Each path is a new rotation, seen through one point. The rows after it are directions, each followed by how far the rotation turns it, in degrees per step (0 if it stays put).
Each turn is a multiple of 5 degrees from 10 to 175, or 0.
Each row of a path follows its step; steps can be skipped.

step 0: [ -9  -9  12 -14   3 -10  23   5   5  36  16 -26 -15  23  34 -13  22 -12
 -25  13  -5 -37  -6  15 -25  12 -11  43  -9 -26 -13  -4  -9 -13]
step 1: [-16  12 -12  19  11   2   2 -13  22 -25  33 -15  -1   0   8  20 -44 -26
 -29  18 -12  27 -20  18  30   6 -15   6  24 -14 -12 -13  20  14]
step 2: [-11  -5  -3   9   5  19  16   5   4  12  12   5  34  13 -18   3  13  -3
 -18  -7 -39   2  35  13 -10  -2   3   8 -11  30 -46  31 -37  21]
step 3: [-26  -6 -25  -1   5   0  15 -10 -20 -16 -26  -2  14  11   6 -30  16 -48
  -7  29  -1 -17 -13  10   1  16  11  48   4 -11   9  15  20 -15]
step 4: [ 12 -15 -35   5  35 -16  21 -10  25   3  15 -28 -44  15  -5  -1  -6   5
  -5 -30 -13   5   4  19  14   6 -14   3  22 -12 -41  12  21  -1]
step 7: [-15  24 -34  -5   4   5   7 -16  39  19 -27   6   2  45  11  13 -12   2
 -29  -3 -18  -2  16  20  24  -3  21   6   5  13 -15  31  21  -5]
step 8: [-23 -12 -27   7  27 -13  20  -6 -28  33  -5  10 -18 -20  -9   3   5  -5
 -34   6 -20 -10   4  13 -28  22 -16  36  11 -20  -6 -16 -27  18]
step 9: [  5  10  31   8   5 -12  19  20  12 -27  12 -44 -13  20  -7  -2  12 -37
 -44  22  15   0 -19  17  15 -10 -16   9  10  -4 -31  13   8  -3]
step 10: [ -4   9 -20 -10 -17  30   5 -14  15   0  35   0  23  13  31   7 -22  10
   6  -2 -40   9  10  17  -6  11  -9  41 -15  -7 -44  10   8   6]
[ -2   4  -1  -2  14  -2   1  -6   3  10 -12  -7  -3  -2   6   1 -10  15
   8   7   7 -12  -9  -2 -12  -8   0  -9   6  10   4   8   5   4]
45
[ -4  -3  16  -7  14  -6   6   8  -1   4   8  -4   6  -2  -3 -13  12 -11
  -1   8   6  -1 -10  -1  -6  -2  11   5  -6  -3  12   0   3  -4]
125
[ -4  -3  10   4   0   1  -2  -7   7   1  -8  -5 -26  -4   0  -9   1  -1
 -12 -13   3   1  -7  -7  -9   4 -12   4  -2  -5  -2  -7   0  -4]
85
[  6  -4   3  16   1  18   3   7  -1   6   2  16 -16  -6  -2   1   7  -5
   2  16  -3  -5  -5   5   1  -1   4  -5   3   9  -3   1  -4   0]
115

step 0: [ -8   2 -41  28  20  12  30 -20 -26   2 -25 -26  -1  11  58 -11  44 -25
  -8 -13  23 -23  -7  16  25   3 -14  -7  -9  20  39 -17   1   0]
step 1: [-44  -6  -5  -7 -10   4  18  24  -2  10  -7  12 -10  43  17   6  21 -12
  44  -7  20  16  11  -4 -25 -31  26 -11 -12  -9  -9 -10 -30  69]
step 2: [  1  -5 -22  17 -45  29  10 -28 -27  22 -44  -2  28 -11 -11  -4  18   1
  22 -16  28  24 -11  -8  14  -7  14  56   4 -20  36 -29   4   0]
step 4: [-21 -16   4   1  -8  21  34 -39   1  18   6  -6 -36  32  13  16 -10  32
  31   4   9  20 -44  18  10 -16  20   7 -54  15  25 -27 -11  18]
step 6: [ -7  -9 -38  -8   2  15  17 -14  18 -24   0 -10 -29  31  35   0  18 -40
  31 -38  53   1   7  21  13  24 -14  42 -18   8  -3   3 -16  -5]
step 7: [-14  17 -15  38 -18  30   7  10  -6  33 -31 -12  -9  15  32  11 -10  35
  24  -1  17  13 -20  45 -52   1  19  -4   6 -21 -11  -8 -10  41]
step 8: [ -5  31 -11 -26  -2  25   3   2   0  12 -26  24  -6 -13   6  29  -3 -22
  50 -18 -15  23  15   3  34  21  43  49 -12 -31  22 -29  13  -4]
step 9: [ 11 -41 -28  -8  21 -13 -22 -16  17  15 -18   6  12 -16  50   0 -20  -6
  17 -12  42  13 -20  52 -12  -4 -11   8 -21  17  12 -19  40   8]
step 10: [-11  -6  -5 -13 -10   2  25  -8   7 -25  -3  11 -31  46  12  32 -38  24
  19   7  17  36 -35  14  -2   4  61   9  -8 -25 -17  29   6   0]
[  1  -8   3 -19   9   0   5  -8   1  -4  -4  -6   5   5  10  -3   4 -13
   6   1   1 -13  11  10  -8   4 -12  -5   0   2   0  -5   4  -9]
125
[  2  -7   0  -7  -8 -10   5 -20   7   7   0  11   2   1  -7  -1 -14  -4
  -4   2  -5   1  -9  -1   3   1  10  -8  -4  11   0   2  14  -3]
60
[  0 -12   8  -2   5  -4 -15   4  -7 -15  -9  -2  -7   9   6   9  -7  12
  -8   5  -2  -7  -2   0  11  -6   0   2 -12   3  11   3   5  -3]
65
[ -1  -3 -10 -11   5  -9  -6  -2  -5   1   1   8   3   6   1  17  11   5
   6 -16 -14  -2   0  -7  -1   4   7  -2   2   1  -9   9 -11  -2]
155

step 0: [ 39 -15 -55  11  31  18  -2  51  -5 -25   1  20 -22  28   1  33  -9   1
   2  -2   2  -5  11  -3   6  14   4  -6 -23  12   2   5 -36  -4]
step 1: [  8 -17  32 -19  42  -2 -18   5   7 -28  27 -24 -13 -34  -6 -10   1  17
 -45  16 -14   8   0 -18   4  25  24  18 -24   1  -1 -22  14 -34]
step 2: [ 15  23 -12  22  -4 -19  16  35  -6   8 -19 -33 -12  19  42 -28  24 -31
 -14 -21   0  19   6 -39 -38   1  -1  -7   6  -2   3  -2  27 -24]
step 3: [-13  31  29  26 -30 -27  11  21  43 -20  21   9 -17 -27  14  -6 -18  25
 -14  20  37  14 -17   8   9   8 -19  -6  15 -11  34  24  -8   2]
step 4: [ 17 -24  15 -12 -45 -19 -13  12   4   5  -8  30   3  17 -24  29  27  -5
  17 -27  31  -4  27 -12  -6  11  28 -24 -11  25  20  28  19 -18]
step 6: [ -3 -40  11  25  -5  -5  17 -27   8 -33  -6 -12  36  17  43   9  11  32
  -7  -3 -14  16  35 -22  -1  -1   2  -5   8  33 -39 -19  13   3]
step 7: [ 21  -2 -38  27  24 -31 -19  -5  17  -4  33  -9 -25  39   4 -21  -6  -3
  -5  32   4 -12  -1 -18  27 -48 -26  -1  15  12   7  22   3  -1]
step 8: [ 43  38  12 -32  11   8   3  -1  44  -6  17  -2 -12  26  -3  19  14  22
 -34 -11  -3  -8   9  -3   4  43  13  24  -4  24 -11  18  -2  33]
step 10: [ -6  35  -4   0 -17  -2 -25 -24  -1 -44 -22   0   6  -5   3 -30  -4  27
  13   7  29  24  -9 -38 -36  31   9 -12  11 -39 -22   3   7  12]
[ 11  -6   0  -7  -1   4  11   0  -5   1   2   6  10  -2   2  -1  17   2
  -3   4  -1  -7   1   3 -19   2   4 -13   7  15   0  -1  10   5]
160
[  2  -9  -7 -12  -6  -1  -4  -6 -13 -16  -7   1  -8   2   4   1 -12   4
  10   4   8   3  -2  10  -4  -1   6   2   3  11  -5 -10  -6 -10]
65
[  6   2  11  -1   7  -1  -9  -6  -6   5 -12 -18   7 -15   7   0  -3 -10
  -9 -12   5  -2   7  -1  -4  -1  -1  -4   4  -1  -7 -10  -7   1]
95
[-10  10  13 -11  -4 -13   9  -4  -3   3  -6   3 -16   0   5  -1   6  -6
   2   1  16  -1  -8  -3 -10   8  -1  -4  -5  -6   4   6   1   2]
55
[  0 -12  -3  -9  17   8   2  -8   3   0  10  -7  -1  17   9   4  -1   3
  -3   0  10 -12   1  -2  -4  -3 -10   6  -9  -5  -3  -1  -4  10]
45

step 0: [ 21   7  16  -9  30 -20 -15  51 -13  10  38 -42 -27   7 -12  19  29  30
   0  12   4   3  -7   7  35  42 -28 -15 -27  12 -17 -35   7 -28]
step 1: [ 45  28 -11  27  30 -34  -3   1 -46  -4  53  17 -23   7  28  21 -34  -7
   9 -11  -9  -8  -9  19  18  27 -10  -1  -7  40 -12  -6   2 -30]
step 2: [ 15   1   5  14  34 -45 -12 -18   3  24   3  31   1   6  27 -23 -21  -9
  -3  54  20  27  -9   8   5  22   7  32  -8   7 -37 -15   2 -60]
step 4: [  9  -9 -30  27  11  32  14  -3 -13  -9  26  17   2 -44  13  47  -7  16
   8  29  20 -35  15  29  33  36   4  20 -14  38 -40 -14   2   0]
step 5: [  8 -16  33  20 -13  -6 -44  -6  -9  -1  26 -11 -12  -2  32   8  26  33
  36  60  32   0  20   1  28  46 -14   6   3  17 -19 -15  19 -21]
step 6: [  9  -4  11  34   6 -50 -19  43 -37  -9  46 -16 -17  26  13  28  -6  17
  -6  11  12  18 -10  18 -12  26 -25  27   9   3 -10 -53  11  21]
step 7: [ 28 -14 -30  14  29 -36  -2   3 -22 -11  17  31  11 -25  29  10 -23  10
 -14  -6  32  26 -36   7  -8  30 -51  13 -28  25 -50  -4  -9 -10]
step 8: [ 35   4  43   9   5 -13 -17 -50   9  -4  11  30  18 -12  16   8  -4  24
 -30  10  34  22 -23  -6  35  18   5  -1  13   3 -40 -46   6 -38]
step 9: [  0  33   8   7 -11 -22  35  12  -7 -24   7  -2  28   2  14  31 -11  29
 -11  22  26 -17   0  30  35  18  37  50  -8  -5 -30 -56   5   1]
[ -8 -11  -7   8   4  -7   5   4   9   3   3  -3   0  -3  -5  -3   7 -21
  -9   3   9  11  -1   6 -12  -7 -13   6   6  -3  -5   0  -6   2]
90
[ -3   4 -16  -4  -2  -1   2  10  -2   2 -17   3   6  -4   8  -5   1   9
   4  11   5  -1  -2   6  -9   3   1   9 -16   2  -6  13  -8  -7]
140
[  0  -1   8   4  13   6  -3  -8  -2  -4  -2  -2  -2   5  -2   0 -20   1
  -1   0 -12   6 -10 -11 -16   7  -3   9   0 -11 -10   5  -4  -1]
70
[-26  -2  -4   5  -8   9 -10  -4  -4   3   1  -9  -5  10   2   1   0  -1
  -6  -2  -1  -3   2   9   8   8   0  -6  -4  -1 -14   7   7   7]
60
